In the data rows, the value 128 means zero.
Here is a table of points, one per row:
[110 113 123 132 130 171  75  90  63 115 102 133 190 148  77  89 118 110
 178 122 104 185 146 144 123  92 147  29 104 135 151 142 130 158 200 117
 120  72  60 119 114 147 106 144 121 160 134  42 139 149 135 128 232 102
 170 103  91  80 103 149 237 189 143 114]
[108 114 107 130  74 164  83 123  58 130 115 133 110 117  74 182 237  86
 104 135 125 118 124  96  77  92 128 137 114 124 123 105 161 185 117 104
  65  85  82 129 194  90 130  93 124  55 127 181 100 115 108  82  82 172
  23  67 146 124 145 150 192 120  78 126]
[198 181  75 115 150 229  59 111 158 141 124 186 156 186 119 153  97 205
 118 141  88 144 108 112 130 210 156 151 175 171 159 192 176 117 147 203
  73 106  84 139 105  44 168  76 127 137 159 105 144 106 116 111 116 134
 176 172 160 206 104 165 134  79 152 124]
[125  83  80  98  99 153 152 207 131 106  56 182 162 113 100 122 103  95
 124 122 113 187 128 195  96  87 157 125 159 100 148 168 112  99  77 136
  84 176 122 119 113  90 102 155  74 172 134 166 166 137  95 230 216 148
  93 161 144 166 185  72  89 157  73  96]
[118 115 126 109 162 143 161 154 204 150 113 224  88  70 168  68 141 102
 118 120 238 176 142 108 131 106 133 193 135 102 127 137 166  76 172 137
 139 170 112 140 219 134 135  65 165 161 127 104 143 209 105  91 197 106
 115  74 124  97 102 188 116 109 112 127]
[111 117 133  91 122 138  52  92  79 120 228 139  84 104  85  64  98 209
 163 117 144 116 121 168 156 153  90 170  74 122 110 103  68  63  49 104
 156 129  74 170 110  86 123  83 189  70 110 156 110 178 168 137 150  90
  96 214 117 118 140  93 120 173  87 113]
[123 119 213 123  77 167 151 147 160 143 186 219 138 121 170 180 163 143
 170 137 123  58 155  86 199  70  71  48  86 144 142 162 104  80 167 166
  59 124 189 133 123 169 136 140 104  34  85 126 154 112 156 139 124 188
 149 158  77 158 117 142 104 156 137 113]
[119 141 218 175 198  91  92 107 126 110 121 125 112 139 187 134 122  28
  84 138 147 203  95 139 129 129  98  92 107 158  76 207  96 175 109  88
 144 150 117 134  80  18 207 166 118 111   9 131 106 106 143  87 199 101
 117 106 108 205 128 123 106 109 129 135]
[146 130  84 124 212 121 204  90  67 107  95 153  94 159  67 111  85 115
 191 121 112 103 112  70 138 164 107 131 135 111 184  99  32  68 250 107
 150 167 129 167  82 103 118 160 113 106 101 148 113 146 113 110  87 104
  87  64 134 130 173  94 134  70  76 114]
[152 123 166 130  68  78 130 110 105 111  87 118  53 174 144  91 151 172
 144 121 198 170 134  98 112 111 209 121 186 103 139  85 147 111 113 106
 106 155 195 108  88 117  84 173 137  48 214 177 151 114  75  31 153  79
 169 137 121 194  72 132 136 187 126 118]
[139 118 111 167 161 142 108 145 150 163  67  92 113  97  24  95 185 180
 144 109 120  53 157 116 133 201 134 200 139 189 163 145  98 201 128 121
  78 131 210  77 105 129 169 135 144 117  56 139 153 105 159 168 194  98
 144 125 159  93 178 191  95 195 154 188]
[109 126 168 179 143 100 137 100 147 116  72 203 139 183 104  98 105 145
  86 119  93  80 156 255 200  21  86 179 199 159 149 217  93 157 112 101
 176 133 151 143 105 112 100  73 133 119 185 102 109 108 146 110  53 118
  91  90 115  99  84 108 126 140 149 191]
[126 104 113 162 177  90 153 149  76 126 136 100 156 122 107 200 123 191
 126 146 225 101 110 111 161 124 175  30 126 126 158 127 130 151  84 123
 175 176 156 174 193 104 130   0 127 185 137 143 163 134 121 175 124 131
 110 115  69 163 154 102 171 146 206 131]
[141 209 210 138 119 117 129 179 140 113 167 127 104  94 185 197  75 142
 178 143  91  91 111 154 121 187 211 169 121  84 124 168 135 196 135 109
 144  86 147 134 142  88  91 160 126  92  89 106 202 214  38 195 114 171
  91  90 120  83  74 106 159 171 106 141]
[116 119 114 102  74  39  60 223 153 112 135 118 134 113  98  69 128  85
 119 164 115 116 126 116 127 121  87 134 126 106 109 107 132  22 147  94
  90  68 146 146 119 115 123  91  77 161  83 153 142 128 117 105  84 115
 177 111 202 122 128 112 213  88 215 130]
[119 100  91 145 200  83  44 110 109 192 136 137 187  79 173 116  94  44
  75 115 150 147 182  62 121 213 106 154 139 168 136 196 104 110 104  98
 121 129 187 110 130 166 140 193  97  58 255  76 120 154 154 181 101 120
 102 131  83 135 136  94 146 122 116 119]
[121  51 236  88  64 114 117 128 134 124 103 155 155 141 180  83 131 153
 139 117  72 116 113 111  91 201 154 117 155 120 164  89 103 182 133 215
 201 154 162  84 216 118 139 124 175 140 101  89  59 103 164 139 119 118
 152 108 174 148 147  94 155  85 101 129]
[127 161  82  87 143  91  99  96 132 126 144 135 149 105 214 167 209  94
 160 146  96 122 134 184 186 131 186 121 153 105 113  74 162  91 188 143
 185 127  96 142 144 146 155 125  73 114 133 144 131  67 156 210  84  27
  89 141 129 164 124 178 103 165  97 163]
[120 171 158  81  94 190 113  74  95 131 193  96 168 124  59 111 126  97
 178 137 219 121  99 158 167 113  74 149 164 117 153 136 186 171 131 145
 140 159 200  82 128 116 129 191  65 224 121 135  76 182 131 137  94 123
  75 171 120 160 127 128 142 103 171 126]
[ 98 157 127 139  97 107 121 118 129 156 128 101  10 106 110 143 131 134
 102 147  81  35 111 196  98 171  84  63  84 133 132 148 116 110 105  87
  95  91 168 104 150 164 125 104 110 228 206  98  95  90 103 134 201 110
 139  81  98 195  79 150  87  61  42 109]
[107 115 124 111 133 167 184 149 109 139 210 110  91 112  76 104  90 122
   0 120  96  88 144 119 189 123 223  93 134 136 144 103 161  83 139 155
 143 142  78  53  90 122 116 142 103  75  80 108  73 139  53  98 143  91
 140 129 125  92 148 125 124 132 128 142]
[136 144  68 142 130 110 153 168 140 128 176 178 186 150 138 101 160 171
 135 123 171 191 113 131 201 135 102 125 118 186  73 104  77 186 151  81
 158  95 101  80 155 180 126 175 216 150 139 185 126  61  14 137 116 160
 163 172  99 122 146 122 179  77  76 140]
[ 89 107  56 105 168 142 114 132 129 103 106  81 142 204 205 152 118 146
 200 114 120  71 142  86 129  99 186 149 125 166  90 172 193  93  79 144
 149  92 193 142 100 162  99 134 124 120  88 154 128 136 171  75 222 130
  78 169 141  87 136 101 153  44  95 137]
[121 183 128 116  82  97 242  80  54 147 107 158 185 143 172 174 150 147
  95 120  84 220 147 130 137 235  87 156 126  87  90 137 137  94 114  86
 104  89 163  80 106 119 133  47 158 123 154 112 124 116 157 130 184 159
 108 103 133  88 123 111  77  98 225 133]
[ 85 100  70  96 101 115 158 151 208 141 146  53  89 159 108 223 125 136
 163 150 194 192 135 224 118 208  49  97 196 138 117 123 142 131 162 179
 107 182 100 198 123 132 105 161 186  75 117  92  77 120 138 101 109 152
 144 121 108 105 124 116 145 160 128 131]
[ 98 135  88 119 113 178 103  89 161 132  95  85 215 100  85 145  65  89
 135 178 129 159  94 127  96  92 145  79  88 100  81  92  58 136  98 128
 128 125 171 114 162 187 150  70 105  52 125 105 175 129  87  79  86 121
 155 112 243 126  89 130  62 124 111 132]
[126 150 167 154  95  44 166 113  95 138  65 103 101 118  55  75 118 117
 143 138  95  96 118 111 107  79 136  91 154 130  85 155 207 105 147 132
 146 147  80 153 138 112 131 130 175  73 115  74 156 172 121 158  84 157
 164 247 106 113 215 159 110  53  90 121]
[209 100 136 124 102 166  86 106 162 141  85 118  81 121 102 191 134  72
 184  77 145 109 127  80 110 112 128 115 129 133 133 111 139  56  86  18
 143 143  65  79 149 113 106 114 122 147  80 108 100  69 101 155  79 154
 163 163 135  69  48 101  95 130 149 128]
[111 129 156 171 125 140 102  97 112 134 163 153 126 154 212 156 136 132
  87 138 112  82 135 130  55 114  69 137 102 147 144  60 160 143 157 122
 105 255 115 150  57 177 124 130 186 180 124 113 195 103  80 153 135 123
 105 166 214 124 165 113 181 150 145 137]
[115 136  84 204 112 139 181 154  96 142 136 104 133  90 152 110  76 215
  99 141 110 188 158 152  63  52  98 144 144 188 153  51 145  81  90 129
 112 112 122  95 159  88 166 216 136 136  87 110 187 106 222 163  91  95
 117  62 104 122  62 142 111  86 129 142]
[136 106 118 124 201 103 140 111 105  99  95 130 135 112 127 160 102 174
  90  95 128  69 125  92 162 102  29 171 110  65 109  76 188 120  94 184
 154  72 133 171 150  92 135 213 114 131 148 111  69 106  68 143 172 167
 183 125 198 134 113 150 125 193 139 106]
[114 107 220  81 211  94 134 130 180  96 133  88 172 145  91 160 131 175
 104 161 104 153 141  78 144 112 105 199 207 102 143  76 102 200 106  92
  83  92  13 117 130 245 119 131  81 153 139 105 169 114 190 113 169 134
  94 131  98 197  99 108  90 106 126 130]
[204 151 128 146 154 158 139 137 173 124 151  67 181 157 164  74 151  85
 124 127 144  39  93 183  80  65 182 142 107 100 116 106  97 111 192 126
  76 118 120 143 150 124 112 155 226  84 174 171  53 157 180 172 173 147
 141  84 102 160 131  96 101  95 194 124]
[173 128 140 145 176 148 110 166  89 117 101 113  15 153 167 180 128 125
 117 130 104 248 116 187 179 102 155 148  47 132 209 170 152 150 120 149
 103 100 168 140 168 255 151 133 147 143 114 152 106 173 166 120  61 115
 171 160 175 122 187 121 126 135 146 128]
[ 93  98 153 140 216 164 200 166 122 104 201 115 146 150 159  26 174 122
 161 125  79 169 110  88  62 143 127  82 153 142 110 138 165 141 120 104
  98 110 178 156  88 100 128  61  82 161 160 149  73 115 129 141  50 141
 141 159 148  56  88 156  97 194  85 108]
[144 144 168 143  57 170 133 135 120 128 117  80 187 165 121  94 141 156
  99 146 177 107 135 116 101 194 113 174  87 139 110 210 163  73 127 135
 233 158  65 159 109 195 143 145  68 155 150 214 166 140 139 113 108 186
 188  48  96 135 171 165 104 187  81 132]
[156 172  99 125  99 112  90 202 161 129  90  68 113  98 150  96 143 106
 136  46 104 175 112  84 104  90  80 118  79  93 118  91  56 127 108 240
 150 120 125  96  69 131 110  81 108 158 138  82 134 103  86  86  93 149
  43 146  54 128 119 167 126 114 159 146]
[123 121 124 112 132 117 183 131 134 114 178 184 117  82  82 108 148  83
 130 124 163  80 137 161 119 186 224 137  77 116 127 153  96 173  96 158
 166 136 103 176 151 127  98 212 149 157 143 117 198  20 187  53 108 131
 109 153 149  89 128 148 115 104 202  75]
[111 108  32  93  79 101  90  39 143 132 104 129  78 129 212  71 106 101
 124 159 103  91 135  89 123 104 125 112 120 120 111  95 133 221 116 146
  84  99  91 113 138 100 111 104 103 172  83 149 152 170 104 102  72 152
 167  92  53 104 169  88  54 171 165 109]
[144 134 126 155  68 128 171 111 209 139 150 128 125  85  97 247 105 117
 112  92 108 151 138  74 143  77 163 139 138 123 100  90  97 175 152 111
 176 112 147 153  67  99 148 111 132 182 184 189  84 212 222 127 142 104
 179 161 148 105 162 132 183 140  79 113]
These points spread out most along one direction. Take the direction at right angles to it along which they spread out most. Go by this last direction. How far along it is each point below, from 0 to 99? The average is 50, and the first point in the table lies past the average. One standard deviation of the points above along it is 16.
[ 98 135  88 119 113 178 103  89 161 132  95  85 215 100  85 145  65  89
 135 178 129 159  94 127  96  92 145  79  88 100  81  92  58 136  98 128
 128 125 171 114 162 187 150  70 105  52 125 105 175 129  87  79  86 121
 155 112 243 126  89 130  62 124 111 132] 79
[121  51 236  88  64 114 117 128 134 124 103 155 155 141 180  83 131 153
 139 117  72 116 113 111  91 201 154 117 155 120 164  89 103 182 133 215
 201 154 162  84 216 118 139 124 175 140 101  89  59 103 164 139 119 118
 152 108 174 148 147  94 155  85 101 129] 45
[123 121 124 112 132 117 183 131 134 114 178 184 117  82  82 108 148  83
 130 124 163  80 137 161 119 186 224 137  77 116 127 153  96 173  96 158
 166 136 103 176 151 127  98 212 149 157 143 117 198  20 187  53 108 131
 109 153 149  89 128 148 115 104 202  75] 32
[204 151 128 146 154 158 139 137 173 124 151  67 181 157 164  74 151  85
 124 127 144  39  93 183  80  65 182 142 107 100 116 106  97 111 192 126
  76 118 120 143 150 124 112 155 226  84 174 171  53 157 180 172 173 147
 141  84 102 160 131  96 101  95 194 124] 42
[111 108  32  93  79 101  90  39 143 132 104 129  78 129 212  71 106 101
 124 159 103  91 135  89 123 104 125 112 120 120 111  95 133 221 116 146
  84  99  91 113 138 100 111 104 103 172  83 149 152 170 104 102  72 152
 167  92  53 104 169  88  54 171 165 109] 73
[198 181  75 115 150 229  59 111 158 141 124 186 156 186 119 153  97 205
 118 141  88 144 108 112 130 210 156 151 175 171 159 192 176 117 147 203
  73 106  84 139 105  44 168  76 127 137 159 105 144 106 116 111 116 134
 176 172 160 206 104 165 134  79 152 124] 51
[110 113 123 132 130 171  75  90  63 115 102 133 190 148  77  89 118 110
 178 122 104 185 146 144 123  92 147  29 104 135 151 142 130 158 200 117
 120  72  60 119 114 147 106 144 121 160 134  42 139 149 135 128 232 102
 170 103  91  80 103 149 237 189 143 114] 55
[136 106 118 124 201 103 140 111 105  99  95 130 135 112 127 160 102 174
  90  95 128  69 125  92 162 102  29 171 110  65 109  76 188 120  94 184
 154  72 133 171 150  92 135 213 114 131 148 111  69 106  68 143 172 167
 183 125 198 134 113 150 125 193 139 106] 46
[209 100 136 124 102 166  86 106 162 141  85 118  81 121 102 191 134  72
 184  77 145 109 127  80 110 112 128 115 129 133 133 111 139  56  86  18
 143 143  65  79 149 113 106 114 122 147  80 108 100  69 101 155  79 154
 163 163 135  69  48 101  95 130 149 128] 62
[120 171 158  81  94 190 113  74  95 131 193  96 168 124  59 111 126  97
 178 137 219 121  99 158 167 113  74 149 164 117 153 136 186 171 131 145
 140 159 200  82 128 116 129 191  65 224 121 135  76 182 131 137  94 123
  75 171 120 160 127 128 142 103 171 126] 36
[126 150 167 154  95  44 166 113  95 138  65 103 101 118  55  75 118 117
 143 138  95  96 118 111 107  79 136  91 154 130  85 155 207 105 147 132
 146 147  80 153 138 112 131 130 175  73 115  74 156 172 121 158  84 157
 164 247 106 113 215 159 110  53  90 121] 30
[126 104 113 162 177  90 153 149  76 126 136 100 156 122 107 200 123 191
 126 146 225 101 110 111 161 124 175  30 126 126 158 127 130 151  84 123
 175 176 156 174 193 104 130   0 127 185 137 143 163 134 121 175 124 131
 110 115  69 163 154 102 171 146 206 131] 39
[ 85 100  70  96 101 115 158 151 208 141 146  53  89 159 108 223 125 136
 163 150 194 192 135 224 118 208  49  97 196 138 117 123 142 131 162 179
 107 182 100 198 123 132 105 161 186  75 117  92  77 120 138 101 109 152
 144 121 108 105 124 116 145 160 128 131] 32
[156 172  99 125  99 112  90 202 161 129  90  68 113  98 150  96 143 106
 136  46 104 175 112  84 104  90  80 118  79  93 118  91  56 127 108 240
 150 120 125  96  69 131 110  81 108 158 138  82 134 103  86  86  93 149
  43 146  54 128 119 167 126 114 159 146] 83
[116 119 114 102  74  39  60 223 153 112 135 118 134 113  98  69 128  85
 119 164 115 116 126 116 127 121  87 134 126 106 109 107 132  22 147  94
  90  68 146 146 119 115 123  91  77 161  83 153 142 128 117 105  84 115
 177 111 202 122 128 112 213  88 215 130] 69
